In the rows, 128 means zero.
A single turn carries every row of the set below to another of its rows. Some are shown first; where does it send the rows asked next?
Q21: [164 112 123 137 142 133 149 141 136  84 138 112 125 130  82 143 120 149
 120 135 151 141]
Q300: [150 125 103 146 120 109 163 127  96 138 101  87 141 163 126 138 143 133
  96 150 178 117]
Q517: [144 147 117 121 168 146 136 142 149 125 143 105 107 183 160 155 128 151
 102 150 130  91]
Q667: [179  90 108 125 150 136 145 159 134 124 117 118 122 159 105 110 131 130
  80 127 162 144]
Q608: [210 119  96 122 152 134 137 147 129 139 124  91 117 151 156 128 128 151
 117 128 159  60]
Q844: [163 112  99 137 146 137 130 122 134 128 115 104 131 130 131 125 124 163
 124 109 203 159]
Q131: [130 103 126 134 145 163 136 134 124 140  91 125 129 146 113 150 134 165
  96 134 193 136]
Q78: [165 123 120 159 141  98 145 160 128 124 109  93 139  82 125 125 129 146
 116 132 172 110]
Q64: [142 122 111 120 151 116 139 110 138 117 141 117  99 119 127 156 141 169
 131 126 189 119]
Q428: [146 121 111 125 159 111 136 115 153 156 124  97 140 162 162 121 112 165
 125 150 133  90]
Q955: [146 159  97 144 148 138 126 146 135 149  72 115 126 170 129 143 115 137
 122 135 136  74]
Q144: [149 122 127 122 109 141 133 149 109 157 117 147 137 168 160 134 121 136
 139 143 165 115]
Q979: [176 138 141 145 142 126 117 147 155 179 119  81 143 140 104 117 136 128
  95 121 172 135]
Q424: [182 120 140 137 148 146 144 152 128 120  58 109 122 171 143 130 119 130
 119 127 130 103]
Q228: [150 148 126 133 125 123 122 135 154 153 140  96 134 125 118 170  90 155
 130 145 134 139]
Q202: [134 141 142 131 144 140 132 157 142 144 165 131 143 110 141 128 137 157
 114 144 174  97]
Q476: [115 116 161 114 151 120 130 140 122 124 110  89 124 119 126 146 121 131
 114 124 163  71]
Q565: [172 131 127 122 118 148 153 168 139 137 106 111 100 132 110 157 146 140
  79 126 140  79]
Q864: [173 167 113 166 160 132 130 156 146 159  90  86 130 157 114 120 119 135
  81 118 164  97]
Q710: [181 153 123 145 164 160 142 138 145 122 114  70 150 140  99 144 151 132
  82 132 159 117]
Q430: [145 109 166 120 145 146 118 143 122 165 119 100 157 140 142 132 112 119
  92 108 181 117]
Q616: [177 104 119 172 120 156 123 172 158 135 129  99 147 149 130 136 131 148
  95 106 133 118]
Q45: [178 186 124 157 140 135 138 145 158 141 120 111 129 122 117 148 102 143
 112 108 142 115]
Q577: [143 138 143 113 138 137 145 138 133 155  59  96 121 148 104 120 129 145
 119 149 155  81]
Q128: [156 167  98 147 152 133 128 127 164 151 135 127 148 160 149 141 120 146
 126 120 125  88]
Q893: [164 100 110  95 162 153 146 150 118 119 110 138 110 149 103 143 118 138
 106 162 162  98]
Q252: [179  88 110 129 182 129 128 135 137 110 155 131 141 145 124 127 124 147
 135 143 154 106]
Q343: [136 108 113 113 144  93 130 119 127 128 127  69 145 134 157 127 118 130
 122 109 153 105]
Q170: [170 135 105 145 123 166 138 148 127 114 133  83 142 152 121 162 103 175
 135 146 148  89]
Q285: [186 145 112 127 155 146 107 166 158 121 128  99 124 114 139 153 106 134
 144 120 133 128]
Q477: [142  80 129 133 164 123 123 131 140 144 107 146 109 137 148 145 149 155
 123 121 173 109]
Q645: [138 137 128 105 115 141 142 121 112 138 127  81 153 135 130 164  95 131
 108 118 167 141]

Q202 moves to Q144
Q979 moves to Q228
And these:
Q424 moves to Q710
Q21 moves to Q252
Q64 moves to Q477
Q955 moves to Q864
Q476 moves to Q430
Q616 moves to Q170

A single turn carries every row of the set below to another of its rows. Some are shown first; where does it send the rows asked next?
Q136: [149 127 108 118 112 149 137 141 121 130  67  97 176 117 120 132 125 129]
Q338: [141 148 128 110  92 125  93 149 130 137 134 118 108  76 146 134 157 160]
Q429: [167 131 111 134 113 165 118 156 124 130  76  88 167 126  97 148 124 141]
Q536: [120 136 128 166 117 137 120 140 100 110 109  65 118  84 125 113 133 163]
Q23: [140 157  99 116 110 128 118 115 112 123 117 116 108 115 112  98 100 169]
Q671: [114 129 115 173 114 141 130 139 105 119 122  75 112  94 110 112 130 148]
Q657: [159 155 155 135 125 124 114 142  85 114  88 110 116 106  84 135 150 152]
Q598: [164 142 141 141 107 122 120 137  86 110  80 107 119  86  87 128 161 150]
Q329: [120 144 128 175 122 118 109 130  98 132 134 132 124 124 125 149 154 168]
Q194: [132 137 125 177 105 118 104 139 102 128 135 140 114 117 105 151 152 153]
Q233: [129 165 117 108 100 139 127 111 127 131 108 112 114 114 117  99 111 165]
Q69: [145 141 126 105 149 130 104 117 120 131 121 143 154  85 121 174 136 140]
Q695: [136 149 115 106 101 120  91 151 120 135 135 133 104  74 147 135 145 150]
Q726: [154 125 106 115 126 166 125 167 146 127  91  77 140 102  98 124 128 140]
Q661: [136 150 107 159 102 148 104 121 142  94 113 113 177  86 131 132 113 139]
Q686: [114 130 107 164 116 146 124 122 100 104 114  74 110  89 121 127 140 170]
Q218: [150 134  99 123 148 145 102 126 131 128 129 138 176  94 126 166 138 139]
Q763: [142 135 105 107 139 154  99 141 116 115 104 123 157 104 134 184 155 129]
Q886: [150 133  98 142 101 149 103 142 142 103 108 105 182  86 145 132 105 141]
Q704: [171 136  92 121 121 129 104 150  79 163 105 110 115 101 126 116 146 164]
Q939: [122 141 128 163 112 126 125 140 104 121 124 143 114 133 118 148 167 155]
Q656: [137 149 112 131 137 137  92 128 129 139 124 142 156  95 115 183 158 135]
Q639: [135 139 104 154  98 137 108 127 123 120 105 123 171  96 163 128  98 150]
Q962: [127 157 104 110  92 131 120 123 123 135 108 114 110 110 120 104  95 163]
Q582: [130 130 105 134  94 128 106 110 145 103 108 113 172  84 136 159 117 150]
Q119: [158 122 124 105 124 158 121 166 119 137  78  80 146 111 122 150 112 143]
Q305: [161 152 104 116 149 146  94 124 125 119 118 151 148  90  93 154 149 140]
Q776: [161 151  94 114 121 152 100 133  77 165  96 111 120 106 129 124 151 168]
Q60: [143 135  84 170  91 141  96 142 143 122 120 128 162  99 140 127 124 159]
Q992: [157 141  90 105 125 139 108 143  80 170  95 112 117 101 124 123 139 156]
Q94: [141 145 122 109 109 116 103 158 128 125 144 124  97  86 138 124 144 151]
Q208: [163 151 148 138 117 119 108 155  81 105  89 106 126  77  94 123 148 154]
Q303: [145 134 114 127 148 149 105 136 134 129 130 125 163  90 111 177 163 130]
Q768: [111 131 109 165 136 138 125 131  95 122 122  74 122  89 119 121 133 175]
Q75: [118 148 100 160  92 146 107 128 144 115 106  98 166  85 140 129 111 140]
Q176: [168 127 113 104 126 159 118 155 136 125  90 101 167 119 101 151 117 138]
Q30: [160 147 136 144 124 136 110 144  77 110  95 106 108  93  77 131 147 138]
Q969: [126 147 137 161 114 117 117 151 108 123 127 140 121 139 110 148 144 169]
Q937: [158 145 116 116 121 162 115 154 118 134  64  87 152 113  92 145 128 130]

Q60 moves to Q726
Q939 moves to Q686
Q218 moves to Q886
And these:
Q194 moves to Q671
Q992 moves to Q695
Q338 moves to Q233
Q329 moves to Q536
Q582 moves to Q136
Q94 moves to Q23
Q937 moves to Q656
Q661 moves to Q429
Q69 moves to Q639
Q208 moves to Q969

